X: a few groups of rows, each row roughly a mix of its group's hidden directions:
X (105 x 10):
[[ 13 -24   6   6  22  19 -38   3   8  12]
 [  9 -17  15  -8 -12  21  41  -5  18   9]
 [-29  13 -11  -2  -6  28  17  -7  24  21]
 [ 18  -8  25 -15  -9  17  40   2  10   4]
 [-21   8 -28   9  -7  -8 -41  -2 -10   7]
 [ -2  -8   8  -6 -12  26  39  -7  24  12]
 [  6 -27  25 -32   3   3 -28   4  -5  -9]
 [ 32 -16  32  -3 -10   4  29   7   0  -6]
 [  5  29   8  19   0 -14 -31  17 -16  19]
 [-10  10 -14  -7 -24   2  46 -11   5  -5]
 [ 30 -33  24   4 -11  -2  21  -4   3 -11]
 [ -2 -12 -12  23 -18 -25 -24  15 -22 -16]
 [-11 -12   4 -25 -18  -9  37  -3   2 -25]
 [ 11 -18   2  -7  22  23 -41  -3   4  11]
 [-17  12   8 -22  -4  29  22  -8  20  23]
 [-11 -19 -14 -21 -10  13  35 -16  15 -15]
 [ 41 -18  -8  -2  29   2 -11  10 -11   9]
 [-18   7 -24  16   3  -3 -45  -5  -4   9]
 [  9  -1 -17  24   3  32  17 -17  17  22]
 [-11  13 -38  10   8  -5 -35 -12  -6   0]
 [ 14   3  -3   7  11 -29 -32   9 -28 -15]
 [ -6  -6  28 -17 -23  11  36  10   6   9]
 [-34  18 -15  -7   8  15 -24 -10  10  22]
 [ 16  -4 -17  11   9  36  14 -20  18  17]
 [-20 -19 -33  10   1   6  22 -17  23  -8]
 [ 29 -36  27   6 -13  -9   7  -3  -2 -12]
 [ 13 -16  -1  24  -8 -26 -23  14 -21 -19]
 [  1 -27 -21  21  15  19   9 -20  25   3]
 [ 38 -34  14   5  -9   0  19   5  -4   1]
 [ -6  23 -12   0  18 -27 -26   8 -22 -19]
 [ 33  -7  19  17  29 -13   6  -2   1 -22]
 [ 39 -17  27  14   9  -2  18   5   4 -13]
 [-23  10   4 -22  -9  28  23  -5  18  22]
 [ 26 -16  28  -5  -6 -11  31  12  -9 -17]
 [  5 -15  -7  23 -14 -28 -24  15 -22 -17]
 [  8 -15   0  25 -22 -22 -23  15 -22 -14]
 [-32  31 -24   0  10   1 -25   3   0   7]
 [ 11  -2 -18  17  15 -26 -31  -1 -17 -20]
 [ 21  -4   6   4   5 -30 -25   8 -29 -19]
 [-12  19 -19 -16  36  -9  19 -14  12  -9]
 [ 18  -6  23 -11  -1  11  46   1   9  -4]
 [-12   8  14 -22  -5  28  27  -6  18  22]
 [-19 -24 -23  10   1  -9  26 -11  21 -20]
 [ 36 -16  16   0   6 -23  -8   7 -24 -17]
 [ -9   4  18  -9   7 -28 -27  27 -18 -13]
 [ 13  13  11 -20  44  -2  12 -17   8  -8]
 [ -3   8  12  12   6 -23 -43  17 -14   7]
 [-33  28 -25   3   7  -5 -26   2  -4   5]
 [  8   6 -18  20  32 -15 -30 -10  -2 -14]
 [-12  16  15  -9 -25 -26  24  22 -14 -11]
 [-23  25 -39   9  23   0  -8   1   5  -1]
 [  4   8 -24  20  31 -10 -30 -12  -2 -13]
 [-37  32 -26  -2  10  -3 -11   1   3   0]
 [-13   2 -19  19   2 -13 -46   1  -9   4]
 [-16  15 -39  11   8  -3 -32 -11  -3   1]
 [ 14  -7 -11  20  11 -29 -28   4 -18 -22]
 [-30  23 -30  -7  23  -6 -14 -13   1  -1]
 [ 19  -9  30 -14 -12  13  38   5   4   0]
 [ -3 -23 -13  -4  -7  11  33 -29  19 -10]
 [ 31 -28  12  -3   1  11  35  -2   8   3]
 [  7 -14 -16  -4   4  29  35 -18  20  -4]
 [ 18   7   4  -3  14 -32  -6  11 -26 -29]
 [-14 -14  22 -27 -16 -25   4  13 -10 -23]
 [ 39 -32  20   3  -3 -10   9   5  -9 -10]
 [ -8   7  21 -21  -3 -19 -33  21 -21  -5]
 [ 26   2  -5  19  12  33  -9 -13   9  27]
 [ 15  17  -5  -4  12 -27 -15  20 -33 -14]
 [-33   8 -15 -17 -35  11   1   4  -3  19]
 [-14  20 -17   6  16 -21 -37   4 -16 -10]
 [-28 -14  -8  -2 -12 -19  34   1   7 -23]
 [ 13 -23  19   0 -14  22  32 -11  21   7]
 [ 27 -17  26  -4  -9 -12  29  12 -11 -17]
 [ 14  -4  -5  16  23  17 -40  -4   5  20]
 [  7  18  -6  -2  18 -31 -17   9 -25 -26]
 [ -3 -12 -22  25 -16 -27 -12  15 -17 -20]
 [ 21  -6   6   3   8 -32 -22   8 -27 -22]
 [-22  34 -24  -7  19 -10 -20   9 -13   2]
 [ 19   8   4  -6  16 -32  -3  12 -24 -29]
 [-27  27 -20   4   9 -11 -34   2  -8  -2]
 [-19  15 -36   8   9   5 -33 -13   3   8]
 [-15   6 -14  14   7 -14 -48  -2  -8  -3]
 [-19   7 -11  11   2 -14 -49  -2  -9  -1]
 [  7 -24  15  -2 -14  27  25  -9  22  17]
 [  9  24  20  -2   3  -5 -30  27 -20  13]
 [-37  29 -25   0   7   0 -19   1   2   6]
 [ -9  22  -4   3 -28 -15  41  -1  -4  -4]
 [-15  15  13 -10 -23 -36   8  14 -17 -15]
 [-13  10  12 -22  -1  29  23  -7  21  23]
 [  9 -19  20   6  -9 -23 -37  -4 -18 -10]
 [-13  13 -27   8  40 -10  -9 -13  11  -8]
 [ 14  10   4  -7  18  20 -42  -9 -11  17]
 [-25  12  -3 -23 -16  24  21  -4  14  22]
 [  4  18   1  20  11  -8 -42  13  -9  19]
 [ 27 -22  23  -9  -7   8  37  -1   6  -3]
 [ 31  23  19   3   3  11 -24   0 -14  23]
 [ 21  25  21  -5  -3   7 -28   7 -19  23]
 [ 30  23   6  15   7  21 -16  -8  -5  29]
 [ 32 -31  27   2 -14   3  17  -3   2  -4]
 [ 36 -31  22   2  -5   2  21  -3   3  -7]
 [-12  35 -10  15 -22 -14  29  -5  -9   6]
 [-29 -14 -14  -2 -17 -14  34  -3  11 -17]
 [  5   8  11  19  11 -15 -45  12 -10  13]
 [-38  26 -26   1   3  12 -10  -2  10  15]
 [-16 -21   0 -21   7 -12 -44   0  -3 -10]
 [ 14  41  -6  21  -1  13   5   5  -9  26]]
one row of each group, then the others: which group is each in?
[  7  23   7  24   3  -9 -33  17 -12  22]	<22>
[ 27 -20  31   5 -27   8  13  13  -6   0]	<11>
[-32  30 -24   0   8  -7 -26   4  -4   1]	<36>

[ 15  -8  28 -16  -3  -3  43   7   0 -10]	<11>
[-20  20  -3 -24   1  25  21 -13  19  19]	<11>
[  3  35  18  -8 -11 -12 -17  18 -26  11]	<22>
[ 16  -3 -19  15   5  34  18 -19  19  16]	<22>
[ 27  -6   6  22  25 -25  -9  -1  -7 -25]	<11>
[ 11 -12 -17   8   9  37  17 -18  20  14]	<22>
[ 13 -19  14  -4 -11  24  37  -7  20   9]	<36>
[ 7  5 -3 -9  2 20 50  2 14  6]	<36>
